In the rows, 128 means zero.
Rotation paths and how fast each direction turns (degrees each step)
Each turn is a multiple of 5 degrees from 10 to 175, or 0.
Each row of a path follows its step; steps can be skipped.
path 1
step 2: [126 113 120 127 129 134 129 117 129 119 122 119 127 121 126 121 122 121
 125 130 134 128 128 122 140 137 129 133 125 129 129 132 142 116 121 136
 121 133 123 127 129 110 144 125 121 123 121 121 139 129 139 129 145 133
 127 122 128 127 136 126 120 138 118 129 123 124 134 128 130 122 130 120
 129 123 130 130 131]
step 4: [124 127 128 129 132 134 131 135 139 127 121 121 126 124 124 115 134 123
 138 138 143 122 135 120 135 117 129 126 112 125 138 134 130 129 126 122
 117 123 129 131 121 119 140 129 129 119 125 130 137 131 132 123 135 123
 115 126 120 129 137 131 121 127 136 117 123 126 126 122 132 121 120 123
 120 132 112 137 136]
step 7: [123 121 125 138 125 135 126 119 123 122 125 136 125 122 122 119 132 127
 130 134 137 119 124 130 128 125 126 131 131 127 129 117 131 131 131 132
 128 131 123 127 128 113 129 118 135 114 121 132 143 126 135 128 141 136
 107 136 133 134 129 116 126 131 133 126 117 120 135 125 135 117 129 129
 122 119 129 127 140]
step 8: [127 140 116 127 134 127 126 122 142 120 123 133 123 121 121 126 125 122
 125 125 126 136 134 121 131 124 128 108 127 120 126 123 131 140 115 130
 126 134 119 113 123 119 137 139 120 125 134 134 135 126 130 128 135 143
 130 132 131 130 125 131 125 124 130 121 123 119 130 131 136 128 126 136
 136 115 126 131 118]
step 10: [116 129 108 127 127 134 134 114 126 126 123 130 123 132 126 113 130 123
 117 139 123 119 134 122 129 132 137 127 135 117 122 128 128 135 121 130
 126 129 133 126 132 121 136 128 128 124 119 126 135 116 123 124 129 134
 123 135 126 131 142 132 115 136 131 119 114 129 125 126 138 126 133 125
 131 122 131 116 123]
step 12: [130 127 124 121 132 127 128 123 136 130 130 128 126 121 125 127 129 113
 124 136 127 117 131 124 135 129 133 131 118 118 123 129 133 133 131 126
 135 128 128 118 126 120 133 119 131 125 121 125 132 123 127 137 134 122
 118 127 142 128 131 121 136 136 133 128 112 127 127 119 141 106 119 119
 132 125 111 119 134]
step 16: [131 137 126 128 132 126 139 126 122 119 109 122 128 134 124 116 125 116
 129 119 137 121 134 130 128 134 132 115 125 126 117 133 132 140 133 136
 122 127 117 108 114 122 130 130 121 117 129 135 133 126 127 128 127 123
 124 120 122 118 126 128 125 124 119 121 123 126 127 129 120 125 133 128
 128 119 122 131 136]
step 17: [134 125 134 128 128 128 126 130 143 116 136 129 113 118 130 112 121 125
 129 123 135 119 138 117 132 125 124 130 127 115 126 130 138 139 124 124
 130 127 121 128 127 134 126 124 126 128 124 139 129 119 131 136 131 133
 119 118 141 128 125 119 121 127 130 121 122 130 129 116 126 119 125 122
 119 134 122 136 140]
step 21: [118 123 117 130 135 129 129 116 128 125 113 127 139 132 131 124 124 126
 125 116 139 118 143 108 126 131 131 117 136 128 125 128 130 133 113 132
 127 119 117 117 133 130 142 126 126 123 132 128 130 129 127 122 128 128
 124 129 138 129 126 121 126 128 132 120 123 121 132 137 125 127 131 116
 131 119 125 123 129]
Directions:
[128 128 127 128 130 131 131 130 129 129 129 127 128 129 127 126 129 127
 126 131 129 128 127 129 127 129 130 129 127 128 127 128 126 130 125 127
 130 130 130 127 127 133 125 129 128 128 128 128 128 127 128 129 127 124
 126 126 130 127 131 126 129 127 127 127 130 128 128 126 128 127 129 128
 126 129 129 129 129] -> 60
[123 125 128 127 129 127 127 125 131 125 131 128 130 131 128 129 126 129
 128 130 131 127 126 129 130 129 129 129 131 130 127 128 128 129 128 128
 127 130 127 127 126 127 129 126 129 128 128 128 127 128 129 126 128 128
 127 131 127 125 130 128 128 128 130 130 127 128 127 126 128 127 127 129
 127 130 129 128 127] -> 135
[129 129 130 129 128 127 129 128 129 129 127 129 131 126 130 128 127 128
 128 125 128 126 128 127 128 130 128 125 130 126 127 128 129 131 128 128
 127 128 126 129 128 131 127 127 125 127 128 127 128 129 126 127 125 128
 128 127 129 126 127 126 128 132 130 130 127 130 126 129 124 126 127 128
 127 130 129 124 128] -> 10
